(in the rows, 128 means zero)
Rotation paths and how fast each direction turns (degrees each step):
Each turn is a multiple of 5 degrees from 10 to 175, or 0.
path 1
[136 113 120 127 139 124 128 119 122]
[130 122 125 125 139 112 133 120 118]
[139 132 123 123 130 115 140 121 119]
[147 128 121 132 132 126 137 126 118]
[139 127 123 141 139 121 128 127 115]
[132 138 122 138 134 112 126 122 121]
[140 139 115 133 126 120 128 118 128]
[142 126 113 135 131 128 122 118 128]
[131 121 117 134 138 120 119 116 127]
[129 126 118 124 134 112 127 113 128]
[139 124 117 118 129 122 135 115 127]
[141 115 121 125 137 126 134 120 120]
[132 121 126 131 141 116 133 123 115]
[136 134 124 128 133 112 137 123 117]
[146 134 120 133 128 123 136 125 120]
[143 128 120 142 136 126 126 126 119]
[132 133 120 141 136 115 121 121 122]
[135 138 115 131 127 115 125 116 129]
[142 127 112 129 128 127 125 115 131]
[135 116 116 131 138 124 122 116 127]
[128 122 121 124 137 112 127 115 124]
[136 127 121 118 130 116 138 116 124]
[144 120 121 125 133 126 137 122 120]
[138 121 126 134 140 120 132 126 114]
[134 135 125 134 135 111 133 124 117]
[143 139 119 133 127 120 134 123 121]
Directions:
[130 124 132 126 120 124 122 133 128] | 0
[136 125 125 127 125 137 130 129 129] | 95
path 2
[125 140 132 122 124 118 118 126 120]
[122 140 126 131 134 126 117 131 116]
[127 129 115 135 136 133 119 130 119]
[137 122 112 134 129 132 121 122 128]
[141 127 123 133 121 125 124 117 135]
[135 135 135 137 124 118 125 120 135]
[124 136 136 141 135 118 127 127 133]
[119 127 125 138 142 123 131 134 133]
[126 118 116 128 139 125 135 131 135]
[136 120 121 117 131 120 135 126 135]
[139 128 133 117 127 115 135 126 127]
[130 135 137 126 128 116 134 132 116]
[122 132 128 134 131 124 135 135 112]
[122 126 115 133 129 133 137 129 115]
[129 123 116 126 124 135 136 116 124]
[133 125 129 124 121 129 131 108 127]
[124 128 141 129 123 123 125 113 125]
[112 129 137 134 128 121 121 124 124]
[109 127 121 130 132 126 120 130 127]
[120 126 111 121 133 129 120 125 132]
[135 127 118 115 131 126 118 121 132]
[141 130 131 122 129 119 116 123 126]
[135 134 133 136 128 117 117 132 121]
[128 135 121 144 128 122 124 136 123]
[129 133 112 141 132 129 132 131 130]
[137 128 117 133 135 131 135 119 137]
Directions:
[135 132 124 126 126 129 127 133 119] | 35
[120 134 124 131 133 130 130 133 127] | 65
[129 128 133 126 125 137 128 135 132] | 0
path 3
[127 133 130 135 114 128 128 120 136]
[127 137 133 117 131 119 131 120 131]
[126 136 125 141 123 126 132 118 130]
[125 137 133 117 119 123 127 122 130]
[128 134 130 136 131 123 135 118 137]
[123 139 126 124 118 124 126 120 122]
[130 133 135 130 124 127 131 121 142]
[124 137 125 125 129 118 133 117 123]
[128 137 131 135 117 131 127 122 136]
[127 132 132 119 128 116 133 118 131]
[126 141 126 139 125 129 131 120 131]
[126 132 132 119 116 121 127 120 131]
[128 140 131 134 134 125 134 119 137]
[123 135 125 126 116 122 128 118 122]
[130 137 136 128 126 128 130 123 142]
[124 133 125 128 127 117 134 115 124]
[127 142 132 130 119 133 126 123 135]
[127 129 131 123 126 115 134 116 133]
[126 145 127 135 128 130 129 122 129]
[127 128 131 123 115 120 129 118 133]
[128 143 131 129 136 125 133 121 134]
[124 132 125 132 115 122 129 117 126]
[129 140 136 122 127 127 128 124 139]
[125 131 125 133 126 118 135 114 127]
[126 144 131 125 120 131 125 124 131]
[128 127 131 128 126 117 135 116 136]
Directions:
[130 130 130 137 130 134 129 129 135] | 175
[137 126 124 125 130 133 126 123 127] | 0
[126 130 123 134 136 126 132 125 122] | 135
path 4
[126 113 137 131 122 133 126 128 115]
[113 133 132 130 134 129 118 132 116]
[128 127 119 128 140 127 111 129 134]
[140 116 130 127 136 137 125 119 131]
[124 122 140 118 135 128 135 123 116]
[121 128 129 117 128 114 116 133 121]
[133 125 120 127 121 133 109 124 125]
[124 121 122 130 135 145 129 119 121]
[118 115 128 125 142 124 131 133 124]
[132 119 139 130 130 119 114 134 127]
[132 135 136 128 131 136 113 118 121]
[124 130 119 115 141 132 127 119 124]
[131 109 122 118 128 122 127 129 127]
[127 116 138 132 119 131 122 129 115]
[114 135 129 131 134 133 117 128 117]
[127 125 117 127 143 128 116 128 135]
[140 112 133 127 135 134 126 122 130]
[124 124 143 121 132 127 131 124 114]
[121 132 127 117 129 117 114 131 121]
[134 122 117 126 124 133 111 123 128]
[125 116 125 129 133 144 132 120 120]
[116 117 132 127 140 123 130 134 122]
[131 123 136 131 131 119 110 134 128]
[135 133 133 127 132 138 114 117 124]
[125 126 121 115 141 132 131 118 123]
[129 110 125 117 127 119 127 131 125]
Directions:
[119 133 127 125 134 127 133 128 125] | 110
[126 125 137 128 125 122 130 133 124] | 85
